Each path is a new rotation, seen through one point. The rows after it are directions, each followed by how far the rotation turns it, in degrees per step (0 if it stays put).
Each turn is a multiple of 5 degrees from 10 to 175, or 0.
Each row of a path follows its step; steps can be skipped.
Rotation 1:
step 2: [ -0.3  24.2  18.4  17.8   6.6 -21.6  21.9  -7.5   0.9  -6.8  -1.1  -7.5
 -12.1 -15.0  -1.2 -25.9  12.0   0.6   7.3   2.1   9.5  10.2  -1.0  17.9
   3.4  -5.8  12.6  36.2 -12.8 -19.8  17.1 -13.1 -17.2 -24.6   9.1  -0.5
  18.6 -18.0  -1.1 -37.8 -22.6  21.2  -5.8   0.8  -6.8  10.0  22.0   2.1
  19.8  23.8  10.3]
step 5: [  4.1  -0.7  15.5  24.8   7.4  27.4  17.1 -14.4  -5.3  -0.2   6.7 -16.2
   4.1  -1.4  -0.9  15.3  -4.1  11.9  36.9 -35.9  -2.5 -10.4  13.7   7.9
  12.8  -4.8 -26.9  35.6  10.6  18.7  19.5  12.5   5.8  -4.8  10.7  -5.1
 -26.4   4.7  15.5 -17.2  12.9 -17.8   0.4  -3.8  -8.2  -0.7 -27.3   1.1
  22.8   9.2   7.5]
step 6: [ -9.3  -1.9   3.3 -25.0  -5.8  -2.5  18.7 -10.5   7.9   5.8   8.0  20.8
 -23.4 -12.7  -7.3   6.4 -39.1  -5.8 -16.9  -3.2  29.2   6.3  24.9  10.9
  -1.0   0.6  -5.6 -23.5  -8.3  -2.7 -13.9  22.9   1.0  -9.2  12.1  14.7
  11.4  34.4  -0.8   7.0  15.4  21.6  20.6 -10.2  -1.1 -22.1  25.9  20.9
  -6.5  20.5   3.2]
step 7: [ -5.0   4.2   7.6  24.2 -15.9 -11.2  -4.8 -13.2  32.3  31.6   1.4  -7.7
  24.6  -4.7   4.0 -21.2  -3.7   6.1  -0.7 -19.0 -21.1  17.1 -10.3  21.4
  -2.3  24.1  19.1 -11.2   7.0  12.9   6.7 -18.3   8.5 -12.0  -1.5   5.4
  12.2   8.4  -7.2 -43.3  -0.2   1.4 -30.0   9.1  15.6   1.0 -24.7  15.8
  12.1  -1.1  -3.4]
step 8: [ -6.1  10.0   7.5 -10.9  29.7   0.7  17.0  -6.1   4.6   4.2  17.8  15.6
  -0.8  14.5 -11.9   6.1 -27.9   2.1   6.5   3.4 -16.3 -26.8   3.3   6.9
 -19.3  -7.4 -23.7   0.6  10.3 -14.7 -11.2  13.7  28.7  20.2 -24.4 -19.4
  12.4  -8.1  37.2 -12.7 -20.7  -6.1  -6.4 -35.5  -0.9  -3.1  15.2 -15.6
 -14.8   0.1   8.0]
step 9: [ -0.8 -10.1 -15.5 -34.2 -11.0  17.6  -5.3 -18.9   3.2   8.9 -17.4   0.7
 -27.9  34.0 -16.0  18.7  -5.1   3.9   8.7  -5.6  -2.7  16.8   3.2 -29.2
  19.7   9.9  27.5 -15.9  17.3  -4.2  19.0   4.8   7.3  10.1   0.9  -8.3
  13.0   6.6  -7.0  -7.9  13.0  31.2  -9.9  23.3  -7.1  13.0 -31.4  12.5
  -5.1  -0.3  -6.4]
step 10: [ -5.8   6.2   4.4  38.3 -14.6  -8.8   6.1  10.6 -20.1  -3.4 -10.6   4.7
   5.0  -6.0 -20.2   4.6  -9.6 -32.0  -2.7 -14.2   0.2   7.3  -2.3   4.8
  30.0   9.4 -19.4   6.9   8.6   9.0   4.4   3.4   9.1   5.3  -1.6   9.5
  -1.9 -10.1 -22.9  -8.7  -1.5  -3.5 -29.2 -61.1 -23.7   1.0  -1.0 -13.6
   6.7  14.3   4.3]
step 13: [ 21.6 -10.6   3.4   8.0  42.7  12.8  -8.0  -7.9   0.6  12.4   8.0  -5.4
 -29.4   9.8   8.6 -24.0  16.5   7.4   4.9  -5.8 -21.9   2.9  10.0 -17.2
 -14.4  21.7 -20.9   1.9  -5.9  21.8  -6.6 -14.3 -12.1  16.6  -3.6 -26.4
 -18.3  13.3  -9.0   8.3 -13.9  -3.0  -3.9 -40.1   0.1  26.6  -6.5  -8.6
  -8.8  -3.0  13.9]
Directions:
[  0.3 -10.5  -3.7   7.0  -1.4  -3.2   0.6  -1.7   7.3  -4.8   5.8  -4.8
  -4.3   3.7  -0.6   3.2  -4.1   0.6   7.4  -0.8   0.3  -9.7  -2.3  -2.9
   3.4  -8.6  -5.2   1.5  -0.6   5.9   1.8  -3.0  -3.8  -9.8  -4.5  -3.9
   5.8  -6.0   3.4  -5.7  -0.4  -0.9  -0.3   2.3   1.0   1.3   9.0  -1.3
  -3.1   0.4  -2.8]
120
[ 2.9 -1.2  1.8 -6.1  9.0 -4.8 -1.6 -2.7  8.0  4.3  0.2  6.2  7.9 -3.1
  1.8  7.2 -4.7 -5.0  5.4  6.5  3.2 -4.2  1.1 -4.0 -3.6 -0.4 -5.3 -3.8
  2.7 -2.8  5.9  7.7 -3.6  3.3 11.3 -6.5 -2.4 -0.2  0.8  6.8  3.0  2.9
 -1.3  3.1 -3.4  0.4  4.4  0.4  0.3 -0.3 -5.1]
135
[-7.0 -3.9 -2.6  3.4  1.6  9.8 -5.6  5.2  0.6 -3.9  5.5  1.1 -5.5  5.2
 -3.0  3.5 -1.2  2.4  3.9 -1.4 -0.3  1.4  7.4 -0.4  1.8 -4.7 -2.1 -6.3
  0.8 -4.2 -0.7  0.7 -0.8  6.8  0.7 -5.3 -8.3  0.4 -6.3 -3.4 -3.6  3.7
  5.5  1.7 -8.8  7.6 -1.5 -1.1 11.6 -0.6  3.8]
85
[-0.2 -5.4 -4.8  7.3  0.6  1.2 -7.4 -0.2  6.7 -3.7 -9.5  0.6  0.2 -1.4
 -0.6 -1.7  2.2 -7.8  4.1 -5.7 -2.9  3.6  1.9  2.1 -3.8 -8.6  2.2  1.2
 -7.8 -3.6 -3.6  8.5  5.5  5.5  1.2  0.8  0.6 -5.6  7.6  2.3  5.3 -4.6
  0.4 -8.9  2.7 -6.2 -2.8  4.3  2.4  0.5 -0.8]
155
[  1.4   2.7   1.8  -1.7   9.0  -0.5   3.5   1.6  -0.3  -6.3  -2.0  -6.9
 -12.7  -3.5   7.2   4.0   0.7  -7.6   2.6  -2.5   6.6  -0.6  -0.8   7.6
  14.5   4.6   3.0  -2.0  -2.3   2.8   1.3   1.9   0.7   4.1   0.2   0.9
  -2.9   2.8  -4.5  -1.8   5.1  -0.2  -5.5   0.4   1.3  -4.1   3.5  -1.0
   3.4   2.0  -6.1]
85
[ -5.8   4.6   6.7   3.0   0.4  -4.0  -2.9  -7.4  -1.8   1.8  -0.8  -1.5
  -1.3  -2.8   0.1  -6.5  -3.8   0.6  -2.4  -5.0  -0.5  -8.1 -11.2   0.3
   0.8  -2.9  -8.9   0.1   1.0   7.7   1.9   6.8  -5.0   5.1  -2.6   0.1
  -2.8   0.4   0.9   2.8  -2.7  -5.6   0.9  -4.6  -6.6  -2.6  -5.6 -10.9
   6.2  -2.5   3.4]
145
[ -7.1  -2.3  13.7   8.8   2.2  -5.6   0.1   0.0   1.2  -0.7  -0.7  -4.9
  -2.4  -3.1   1.1  -2.6   0.2   6.7   0.4  -3.5   6.0   3.6  -1.3   6.4
 -11.1  -0.4  -0.9 -11.3  -0.3  -3.0   1.6  -6.0   0.6  -3.0   2.3   0.4
  -1.7   3.3   0.5   1.9  -3.5   0.5   1.6   0.1  -1.8  -3.7   4.3  10.3
  -1.2   2.0  -5.0]
70
[ 1.7 -2.9  8.9 -4.8  4.3 -1.0 -0.1 -3.9 -6.5  2.4  0.4  7.7  0.6 -9.6
  1.8  0.2  6.9  3.6 -1.1 -4.8 -4.8  0.9  3.0 -7.0  4.9 -4.1  7.9 -7.7
 -5.4  6.5 -4.0  3.7 -2.5 -2.9 -6.0 -5.7  5.2 -4.6  3.0 -0.1  0.2  5.3
  1.8 -2.2  2.3  5.7  3.6  1.3  6.6  4.6 -0.4]
160
Rotation 2:
step 0: [ 12.1   5.0 -27.2   8.0  -1.7  11.9  18.9 -12.0   0.4  -7.5  -3.7 -17.4
   0.7  26.0  22.4 -12.8  -4.8 -11.0  25.4 -10.1  27.9   0.8 -13.3   4.6
  -9.3 -22.7  -7.9   2.8 -15.3   2.3 -19.8 -14.1  30.8  -6.5   5.6  15.2
  14.0 -31.0  -5.5 -18.1   1.4  -2.0  -1.6  10.3  -3.9 -14.3 -23.6   7.6
   9.6  -9.2  11.6]
step 2: [ 15.0   0.5   8.6   9.7 -35.5  23.2 -14.3 -15.3  15.0  -2.3   7.6  27.2
  -5.4   4.6  -1.4 -18.2  14.4 -17.9 -15.2 -16.5 -25.6  -8.9  21.8 -15.2
  -7.5   7.3   0.2  22.9   5.4  14.6  -6.3 -18.3  -0.6  -0.6  -0.5  -4.5
   8.3  -4.0   1.1  20.9 -22.0 -15.4 -23.6   3.7   3.1 -16.1 -19.8  -1.7
  11.4  -5.2 -19.3]
step 3: [-15.6  19.6 -20.8   6.0   3.8  -0.6  -9.0 -10.5   2.8  -2.7   6.8  -8.8
 -30.3  -9.3  -9.3   9.5  -4.7  14.4 -37.5 -14.0 -10.8 -10.9  -7.6   6.4
   7.1  -1.2  17.8  -2.8  -1.9 -24.5  17.6 -17.5  -1.2 -20.8  -2.8   7.7
  29.6  10.6 -13.6  12.6  20.0   3.7  21.1  18.2   7.8   4.5   9.0 -22.9
  -8.2  14.8 -16.6]
step 4: [ 15.1   3.5  -7.3   2.0  12.8  17.5 -25.2  14.2  15.7  26.8  -3.2  13.5
 -19.0 -30.1  -9.2  22.8  -1.9 -22.2  13.8 -13.2  10.0  -4.2  12.0  17.3
   0.2  -3.9 -10.7   6.5  11.6  13.7 -15.8  28.0 -14.6  -8.5   7.7  -3.0
  -4.6  15.9   5.0   7.9  21.6 -15.6  10.6 -10.6  13.0  11.1   9.7  30.1
   3.1  16.9   3.2]
step 7: [-11.5 -27.3  13.3   9.7  13.7  -8.5  19.6  -0.4  -4.9  -5.0 -22.2   7.8
  15.9  -3.4   5.3   9.7 -22.6  -3.6  13.4  21.5 -15.5 -48.3 -13.0 -13.0
  -1.5  -9.3 -15.3  12.9 -15.5   4.0 -10.5  -3.8  -8.5  12.0 -13.8  -5.4
   0.1   4.8  -8.7 -12.4 -16.6   6.9  -3.4   2.0  21.5 -25.8   8.2 -13.7
  22.1 -10.6  -0.2]
step 8: [-22.5  12.5  20.8 -37.2  -4.1  -1.5  17.5   0.9 -23.4  -1.9 -11.9   4.7
  -6.4   6.1 -20.4 -30.6 -12.0   1.7  -9.2   6.1   3.7  -3.4   7.7   6.5
  -4.8  -3.9   0.6  -9.1   8.4   0.6   9.8  18.9  15.2   3.3 -11.5  23.4
   0.5   3.8 -12.3  35.5  -7.5 -21.5 -28.8  18.2 -12.4 -14.3 -20.4   0.8
  -0.2   3.6   2.1]
step 12: [ 12.7   6.5 -12.4   3.8 -26.5 -21.5  24.2   6.2  -6.5  10.8  17.1  20.1
 -23.0   5.2  -4.5   6.0  -1.1  20.1  15.0  -3.0  20.7 -11.8  30.6  18.2
   8.8   7.1   7.6   5.4   2.9 -15.6 -13.7  -7.1  -8.7   8.5  -7.0   3.2
 -15.7  -4.6  11.8 -15.1  12.3  24.8  16.6 -22.2 -12.6   5.6  13.3 -26.2
  14.0 -19.3   9.2]
step 13: [  5.0 -23.6 -17.6 -14.6  -1.8  22.3   9.3  16.3   3.8 -18.7 -13.9  28.1
   2.1 -12.4   6.0  25.1  -0.5   8.8  -8.3  13.6 -29.4   9.1  -1.7  16.1
  15.5   7.2 -26.7  -6.5   7.7   1.2  22.3  -5.9   4.4  18.0  -2.0 -15.9
 -15.7 -24.5  17.3   9.8  -6.7 -11.4   7.3   7.4  14.7   4.0 -29.2  -4.9
   7.8 -14.2   4.1]
Directions:
[  0.4  -0.9   3.7  -2.1   0.1   9.5   0.2  -1.9   2.5  -0.9   0.1   3.3
   2.9  -2.4  -3.2  -3.6   2.4   3.8  -9.6   5.7  -6.5 -11.4   0.0   2.9
   6.7   4.2  -5.7   0.6   4.7  -2.6   0.3   0.1  -2.0  -5.1  -8.9   3.3
   3.5   4.1  -8.5   7.3   2.3   4.8   3.8  -2.1  -6.6   2.2  -8.3   2.7
   0.2  -0.7   3.5]
65
[-4.6 -4.6 -2.9  7.0 -0.8  2.5 -0.3 -2.7 -4.6  0.6 -7.4  6.4 -4.0  7.5
  3.1 -1.6 -7.1 -6.1 -3.1 -0.4  3.0  4.7  0.7 -6.5  5.2  5.4 -2.6  1.8
 11.4 -3.9 -7.9 -0.3 -3.0  4.1  4.7  6.4  8.1 -3.8 -1.5 -2.6 -2.0  4.5
 -0.1 -5.9 -1.8 -4.0  1.2 -3.9  5.7  2.5  2.4]
145
[ 8.7 -2.6  2.0 -0.8 -4.1 -3.6  1.4 -6.7  1.3 -5.2  2.5  5.2  2.8 -0.4
 -1.2 -2.9  3.2  5.4 -2.9  5.4 -6.7 17.2  0.7  1.8 -2.8  6.3  0.3  1.8
  5.8  3.3  4.7 -2.4  4.5  1.9  3.1 -5.9 -4.7  5.2 -0.6  0.5  1.1  3.5
 -1.7 -1.7  0.0  2.3 -0.9  2.5 11.1  2.9  3.1]
95
[ 5.4  9.4 -1.6 -1.6 -9.0  1.3  5.5 -2.6 -8.3 -0.6  2.7 -5.3 -3.0  8.5
 -2.6  3.2  3.5  4.6 -1.4 -0.5  2.8 -3.4 -4.6  1.7  3.1  2.9  3.8  2.3
 -1.6  2.3 -3.8 -9.6  3.2  3.5  2.6 -3.6  5.3  1.4 -4.3 -3.7  4.2 -8.4
  9.9 -1.6 -3.9 -1.4  1.5 -3.0 -2.5  5.5  6.3]
120
[ -2.3  -4.2   1.5  10.7   1.5   3.0   8.4  -5.5   0.9  -6.9   6.2  -5.9
   0.7  -5.2  -2.8  -3.8   3.3  -8.4  -4.4   7.8   3.0  -2.1   5.9   4.6
  -4.0   3.7   1.9  -1.3  -1.8  -1.2  -6.0   0.9   3.0   3.5  -3.5  -1.4
  -4.8 -13.4   0.9  -2.4   1.7  -0.9   1.9  -0.2  -2.4   2.6   7.4   4.1
  -0.4  -0.4   3.3]
65
[ 5.0 11.0 -2.3 -1.7  3.3 -1.1 -0.2 -1.0  7.6 -3.8 -7.7 -8.1  3.9  5.6
 -2.7 -9.4  4.7  6.0 -0.6  3.9  8.3 -4.2  7.4 -5.8 -2.5  3.0 -4.6  2.2
  3.4  1.3  0.2 -2.1  2.4  2.1  2.8  2.2 -0.9 -2.9 -4.2 -1.8 -0.7  5.9
 -8.3  2.5  7.2 -5.9 -1.4  0.1 -2.7  1.6 -1.2]
40
